In the rows, 128 means zero.
One turn moves each row of this set onto another row. After a few examples, where does it send each row asked below?
J920: 130 134 126 139 114 146 145 136  86 124  98 113 141 150 151 147 159 138 124 148 128 121 113 141 120 110
J328: 135 113 122 147 118 129 142 135 102 127 113 108 138 133 138 124 125 108  94 127 126  73 134 137 141 106
J750: 128 138 121 177 136 124 115 130 114  81 127 116 131 137 167 128 117 107 117 158 122 118  99 127 135 127
J381: 104 117 133 165  88 129 112 150 122 106 103 143 134  99 101 142 149  86 106 167 157 104 126 135 128  92
J195: 140 106 137 140 119 120 113 146  94 120 127 121 164 126 123 125 148  97 117 167 158 100 135 121  90 119
J553:  88 123 119 173 127 139 117 162 129 110 111 119 141 149  98 120 154 117 126 161 136 134 112 106 105 124
J141:  96 118 126 151 113 127 150 140 105  75 110 107 133  99 117 170 133 105 131 163 145 120 115 129 140 131
J773: 113 130 139 162 113 128 108 121 111  84 116 116 118 156 142 106 136 102 113 136 136 157 126 106 136 109
J364: 110 124 141 159 106 122 116 119 100 126 116 126 145  91 135 152 157 108 119 181 135  74 123 132 110 108
J903: 104 108 117 157 139 124 121 132 116 125 117 127 159 139 140 153 123 116 107 157 136  71 126 108 124 146
J420: 107 146 134 176 110 141 142 134 104  85 145 119 133 141 123 134 148 105 113 176 156 151 127 132 133  94
J930: 151 116 131 174  92 148 118 137 118 103 122 134 120 138 118 155 150 142 102 159 115 112 132 123 142 127
J292:  86 139 136 147 106 115 123 130  87 100 138 130 126 126 111 124 135  93 118 153 141 111 143 133 115  71
J457: 113 128 131 160 116 135 113 128 112 119 108 115 136 164 142 157 144 138 122 161 142 151 148 112 123 142
J55:  82 104 115 159  99 116 117 127 135  90 109 142 117 141 107 129 121 125 131 141 138 129 150 124 122 110
J271: 127 117 131 163 115 116 101 111 123 106 106 109 139 121 165 138 163 116 104 157 140 114 112 117 143 155
J77: 111 116 134 150 135 136 111 111 116 138 138 122 136 113  91 122 136 115 146 162 132  94 153 131 112 112
J699: 136 135 132 163  99 164 125 137 123 102 112 115 126  83 122 135 142 103 131 146 159 122 143 106 123 133
J14:  93 115  91 136  84 137 135 128 117  82  92 109 123 129 133 129 156 126 120 155 135 124 122 143 122 114
J595: 128 107 144 180 123 145 117 118 103 106 108 143 134 110 135 152 100 122 126 161 124  97 159 134 119 130
J363:  91 112 122 151 127 116 105 145 116 110 110 103 144 118 105 145 117  92 112 161 147 129 169 148 107 128
J60:  96 127 108 159 141 143 122 133 107 124 101 112 155 123 123 108 121  88 131 168 136 127 130 155 106 104
J604: 127 110 117 149  97 151 129 112 119 117 109  84 116 112 112 103 145 102 115 155 127 107 153 135 123 106
J948: 148 134 135 157 124 124  76 134 115 126 110 119 127  93 136 139 144  97 122 163 132 101 124 147 133 132
J889:  89 145 148 179  96 136 107 103 115 100 109 115 117 146 133 119 141 133 129 164 119 125 134 137 152 123
J297: 111 141 153 164 159 129 139 153 100 108 102 103 106 130 129 148 136 117 128 167 129 119 115 139 118 104
J140: 115 133 121 170 132 135 122 134 113 104 145 144 131 134 127 138 150 157 129 150 140 106 126 123 154 145
J783: 108 145 112 160 112 124 107 147 141 114 118 120 144 136 103 118 144 133 118 122 122 131 107 144 136 112
J786: 121 145 127 162 142 127 120 161 132 108 110 126 103 113 141 119 135 111 103 126 155  96 140 128 129 118
J64: 119 135 140 142 117 125  91 126 121  81  96 124 149 144 156 155 141 130  97 164 135  93 148 131 117 125
J422:  88 106 128 171  96 110 134 131  99 119 139 123 134 130 106  95 133  96 137 150 146 111 115 128 136 121
J538: 122  96 110 159 122 142 134 131  88 100 117 129 134 123 142 152 127 100 101 190 143 100 159 147 133 126

J604 moves to -> J328
J55 moves to -> J77
Where do these go?
J364 moves to -> J271
J553 moves to -> J363
J948 moves to -> J750
J786 moves to -> J297
J195 moves to -> J64
J783 moves to -> J60

One turn moves each row of this set onto another row. After a few examples, where does it send each row asked below?
J611: 132 160 141 114 147 116 119  97 125 122 137 138 147 121 108 131
J618: 122 130 132 145 169 167 127 140 130 119 144 111 145 134 128 109
J986: 107 137 132 119 129 166 118 142 126 133 104 117 114 159 109 136
J710: 148 133 130 131 125 137 121 128 126  79 137 129 156 127 124 130
J476: 126 102 149 123 127 154 118 105 113 140 129 130 158 135 107 141
J643: 117 151 135 136 160 136 120 142 101 130 119 118 117 103 138 112
J111: 120 148 116 120  93 170 133 125 122 132 118 109 153 128 107 136
J665: 122 139 132 127 157 168 152 113 114 154 128 126 136 114 123 107
J653: 141 155 135 131 168 161 118 138 123 145 138 141 109 144 126 123
J711: 117 143 123 138 114 126 131 140 135  94 136 124 133 162 131 144
J416: 163 156 111 135 131 138 148 117 144 152 131 126 117 122 133 118
J84:  97 158 140 136 131 125  92 138 123 139 132 131 126 142 141 128
J260: 153 172 127 116 117 134  89 128 122 136 131 136 133 138 128 134
J153: 126 129 129 138 161 100 127 133 142 121 123 119 138 140 127 109
J906: 146 111 110 143 112 138 115 141 126 105 126 143 119 111 126 114
J729: 156 131 119 120 145 153 163 127 121 134 126 120 138 110 105 117
J517: 116 163 126 125 128 142 115 130 138 174 117 124 109 131 122 125
J270: 141 147 124 113 128 145 148 131 128 160 133 133 176 132 119 123
J347: 117 141 129 126 112 163  98 137 105 145 108 108 138 129 146 118
J810: 148 172 118 132 133 132 127 131 132 101 151 123 145 120 111 135
J102: 140 106 120 113 126 125 134 114 106 133 134 145 113 147 118 123
J68: 122 124 138 140 145 141 126 117 153 112 131  90 142 117 114 143
J794: 111 163 134 122 138 130 107 120 134 150 115 137 117 142 144 108
J954: 137 110 109 118 122 127 144 138 106 139 123 146 117 130 105 119
J631: 146 138 136 104 122 137 147  94 115 117 127 147 143 127 113 135
J526: 114 171 114 133 132 139 123 148 136 123 125 109 102 140 141 120
J756: 150 108 139 134 163 143 119 121 129 119 134 117 155 129 122 110
J878: 112 126 146 128 139 129 131 102 117 122 147 100 152 122 137 147
J461: 130 140 129 140 138 161 142 128 168 100 122 125 142 123 115 132
J329: 101 112 144 149 133 132 118 126 119 161 118 129 146 121 127 127
J487: 123 148 130 128  94 132 128  97 127 136 115 150 137 123 142 134
J568: 128 137 132 106 134 132 146 104 113 140 136 117 167 135 147 122
J776: 141  95 126 128 121 134 108 114 113 128 145 134 113 142 123 132
J444: 120 166 132 117 132 113 111 136 119 112 110 119 116 127 103 140
J390: 134 121 124 138 111 166 140 148 114 116 130 114 154 119 104 144
J320: 108 153 122 140 137 128 100 156 132 142 130 101 122 139 130 123
J456: 129 131 118 155 120 165 141 150 130 149 145 111 125 141 122 147
J696: 109 175 125 132 117 147 125 139 128 144 129 131 100 129 129 142
J497: 135 112 110 135 108 134 134 148 111 122 122 149 121 114 111 121
J76: 104 125 139 121 118 151 101 116 130 123 120 109 162 151 110 134
J884: 151  97 118 144 123 139  99 127 128 120 137 130 117 125 125 119
J791: 133 152 129 133 124 164 148 141 148 131 134 152 161 125 112 138

J456 moves to -> J711
J111 moves to -> J810
J906 moves to -> J884
Where do these go?
J729 moves to -> J390
J320 moves to -> J84
J270 moves to -> J791
J347 moves to -> J260

